Input:
[[  2.2   6.8  -3.3 -12.2  11.2 -13.1   8.3 -23.0   1.3]
 [ 10.1  19.9  10.4 -21.3  21.6 -10.6   6.4 -21.6  12.1]
 [ -2.5  -5.4  -5.6   9.1  -5.1  -3.6  -2.7   4.1  -5.1]
 [  4.6   7.9   1.7  -6.1   9.0  -9.3   1.7 -10.0   3.3]
 [ 14.1  13.9  41.5   4.2  -3.7  43.5 -23.5  59.4  23.4]
 [  0.9  -1.6 -13.1  20.9  -0.5 -27.9  -8.4   2.3 -10.2]]
Output: 3.3

Input:
[[-19.2 -19.4  25.8  14.4   6.5  66.7 -39.2  21.7  27.0  -3.7  24.4 -18.3
  -12.2]
 [ -9.5   5.4   8.4  52.5   1.1  42.4 -32.3  -6.0 -32.8 -31.0  15.5   6.3
  -13.3]
 [ -0.5  24.3  38.9  47.8  21.8  21.4 -33.6   3.3 -16.6  14.7  49.1  33.0
  -50.5]
 [  9.9  27.0  39.3  11.0  -8.9  39.0   3.9 -19.0   5.1  28.6  47.6 -10.5
  -15.5]
 [ -5.5 -33.7  -9.6  23.2   4.1 -17.5  17.8   1.2  13.4  24.9   3.2  30.4
   -7.8]
 [-42.8 -37.8   2.1   6.9  -2.6   8.1 -22.4  63.8  -1.8 -41.0  -4.8  33.5
   12.3]
 [ 14.8  10.4  36.3  -6.2 -52.4 -15.1  -8.2 -11.9 -61.4  47.7 -37.0 -52.5
   20.2]
 [ 13.1  29.4   4.5 -33.8 -25.0 -28.5   4.7 -53.6  10.1 -22.8 -20.0 -29.4
   33.9]
 [-39.6 -31.3   1.4  26.7   8.3 -23.2  -6.5  22.6  12.2 -18.2 -18.5  22.0
  -23.6]
 [-12.1 -34.6 -20.2 -29.6   4.6 -35.4 -16.8 -16.2 -36.1  26.4 -31.7 -32.4
   -9.6]
 [-25.9 -18.5 -21.8  38.3   4.8 -23.8 -31.2  10.1   4.8 -42.7 -12.9  22.9
  -22.2]
 [-57.7   7.9  -2.4  23.6  68.0  44.6 -54.4  27.2  16.8 -40.0  37.2   6.3
  -60.4]]
Output: -9.6

Input:
[[  3.4 -11.2 -40.6  38.1 -16.7 -35.2 -46.9  51.5  -3.7   7.5 -36.7  11.3
  -41.0]
 [-26.1 -27.4   7.6  36.2 -39.4 -12.1  20.6  13.8 -33.9 -38.0 -16.5 -25.6
   -4.8]
 [-29.7  -5.3 -21.6  43.4 -10.0 -28.5  17.5  28.1 -22.8 -34.2 -17.2 -29.6
   20.3]
 [-41.6 -58.4  23.0  17.2 -38.6  24.9 -43.9  16.6 -40.1 -39.0   0.5 -40.8
   13.1]
 [-30.9  11.3 -36.6 -48.7  25.9  11.5  37.1 -12.6  21.5  -7.4 -43.6  32.8
  -38.6]
 [ 11.1   0.3  -6.1  43.2  24.2 -26.6   9.3  -2.2   0.5  58.6  -7.3  -2.4
    3.7]]
Output: 13.1

Input:
[[  8.0  -3.0   8.8  -0.1  -8.3 -28.4  -8.6   4.1  42.5   3.8]
 [ -4.0  -9.7   5.7   4.5 -16.4 -35.5   1.8  -8.9  16.2   4.3]
 [  7.2   3.9   5.1  -9.8 -19.7  32.3 -11.4  11.3  -0.9  14.9]
 [ -6.9  -9.5   4.3   4.7  -9.1 -28.9   6.2 -15.3 -11.8  -5.6]
 [ 12.9   5.6   7.0 -15.8 -37.8  45.9 -20.8  19.8  13.2  29.4]
 [-18.0 -11.8  -2.1   8.5 -13.0 -16.6  15.5 -23.5 -45.3  -2.8]
 [ 14.6   7.1  10.3  -4.7  41.7   0.0  -2.6   1.1 -15.9 -36.8]
 [  6.5  -0.5  11.5  -1.2  36.7 -13.9   3.9 -12.7 -39.1 -41.4]
 [  8.8   5.2   5.9 -13.3 -27.3  40.2 -15.9  15.3   1.1  20.3]
 [ 22.2  10.2  16.8  -7.1  65.8  -3.1  -4.6  -1.3 -29.9 -60.0]
 [-21.5 -15.1  -1.4   9.4 -13.2 -23.6  18.5 -29.7 -55.7  -7.1]]
Output: 20.3

Input:
[[-63.0  30.3   6.4 -25.6 -55.0 -60.0 -14.0  12.9 -16.4 -43.6  36.6  24.3
   54.7  39.8]
 [ 11.8  22.4 -67.1  21.2  39.7  34.4 -64.5 -62.6  48.4  -2.1   3.6  20.9
  -42.1  32.6]
 [-20.3 -11.9  26.0 -14.6  61.0  -4.2  22.1 -10.0 -29.8 -16.7 -27.1 -50.0
   -5.1  24.4]
 [-15.5 -19.7  37.4   9.7  15.9 -35.6   8.8  25.8  23.2 -11.8  61.5  23.0
   59.1  46.9]
 [ -4.5 -64.9 -21.4  21.8  -3.6  16.0   3.8   5.9  38.4  -8.4 -12.6 -12.2
   -5.5  -9.9]
 [ 26.4  43.6  17.2  39.0 -17.3 -69.0  38.8  62.5  63.6 -32.9  41.4  38.3
   45.1   3.7]
 [ 12.0   0.1 -39.8   5.0  12.3  -9.1  12.3   1.6  27.9   8.3   9.6   5.1
  -18.8   2.2]]
Output: -9.9

Input:
[[ -3.9  23.8   6.9  13.4   3.5  -0.9  -4.0 -10.1   3.5  12.4 -16.8  10.5
   -4.2   1.7  10.0]
 [  2.3 -26.3 -31.0  32.7  12.9  28.7   8.9  -5.8  22.0  11.2  10.8 -63.5
  -20.7  10.2   9.8]
 [  0.7  10.1  20.6  -9.3   1.3 -14.2  -4.9  30.1  -2.5  18.4  39.1  -7.2
  -15.5 -16.3  -2.2]
 [ -9.6   4.8   7.1   0.0  -1.0   5.4  -3.7  -3.4  -5.6   0.2   1.9  -5.1
    3.9   4.9   4.1]
 [  6.9 -15.8 -36.5 -16.1  21.0 -11.0   1.7  13.3   9.0 -16.8 -16.2  12.9
   -6.2 -22.0   9.5]
 [ -6.1   9.7 -10.9   4.1  -7.0 -21.1  -7.0   4.0   7.8 -19.9  -1.0  -3.9
    7.0  23.5  26.8]]
Output: 4.1
---
-15.2   -3.1  -65.7  -13.6  -29.2 yields -15.2
-33.6  -28.4   40.0   58.2    8.6 yields -33.6
 16.4  -76.5   69.9   12.0    1.9 yields 16.4
 17.7  -33.2   26.6   29.0   68.4 yields 17.7
-52.0   46.4  -24.5  -46.9  -76.7 yields -52.0
 40.7  -73.7   -2.5   62.8  -12.7 yields 40.7
 11.8   32.3  -67.2   23.1  -48.9 yields 11.8
---
Q: (-0.02, 0.18, -0.17, -0.03, -0.04)
A: -0.03
Q: (0.00, 0.16, 0.04, 0.04, 0.05, -0.13)
A: 0.05
Q: (1.918, -0.222, 0.182, -1.823, 0.563, 0.643, 0.026)
A: 0.643
Q: (0.10, 0.01, -0.05, -0.03, -0.17, -0.16)
A: -0.17
Q: (0.13, -0.06, 0.03, -0.03, 0.17, -0.01, -0.13)
A: -0.01
Q: (-1.3, 0.4, -1.2, 1.2, 1.1, 0.3, -1.7)
A: 0.3
---
28  81  74  27  70
19  37  26  19  47
gives 74

  4  -38   33  -29 gives -38

1  3  3  8 gives 3

722  647  913  896  157 gives 913

6346  6431  6435  4807  5139  4301  1860
3174  7779  5686  3398  5847  6377  7499
gives 5139

43  69  60  51  20  67  93
20  56  82  70  54  75  62
gives 20

 15  182  158   44  173   99  242 gives 173
---
(14.4, -42.8, -59.6, 37.5, 73.4) ⇒ 14.4
(-13.0, -67.1, 2.0, -25.2, -23.4, -37.5) ⇒ -23.4
((36.3, 7.0, -3.0, 22.7, 54.0), (68.5, -55.2, 11.8, -16.5, -54.0), (11.1, -62.0, -49.5, 73.4, -79.0)) ⇒ 54.0
(25.8, 9.4, -57.7, 16.9, -4.2) ⇒ 9.4
((-16.0, -11.5, -17.4, 21.1, 39.4, -7.1, -8.3), (5.1, -35.2, -12.7, 63.8, 27.2, 12.8, 4.4), (59.1, -10.6, 51.7, -50.8, -57.4, 61.5, -34.3)) ⇒ 59.1
(-31.4, 76.5, -55.0, -21.9, -11.1, 25.4, 44.1) ⇒ 25.4
((-15.0, 25.4, -14.7, -22.0, -18.9), (22.0, 51.0, -68.4, -8.5, 16.2)) ⇒ 22.0
(33.5, -36.3, 67.7, -55.2, 15.1, 4.4) ⇒ 15.1
(41.7, -38.0, 39.5, -55.2, -60.3, -40.4) ⇒ -38.0
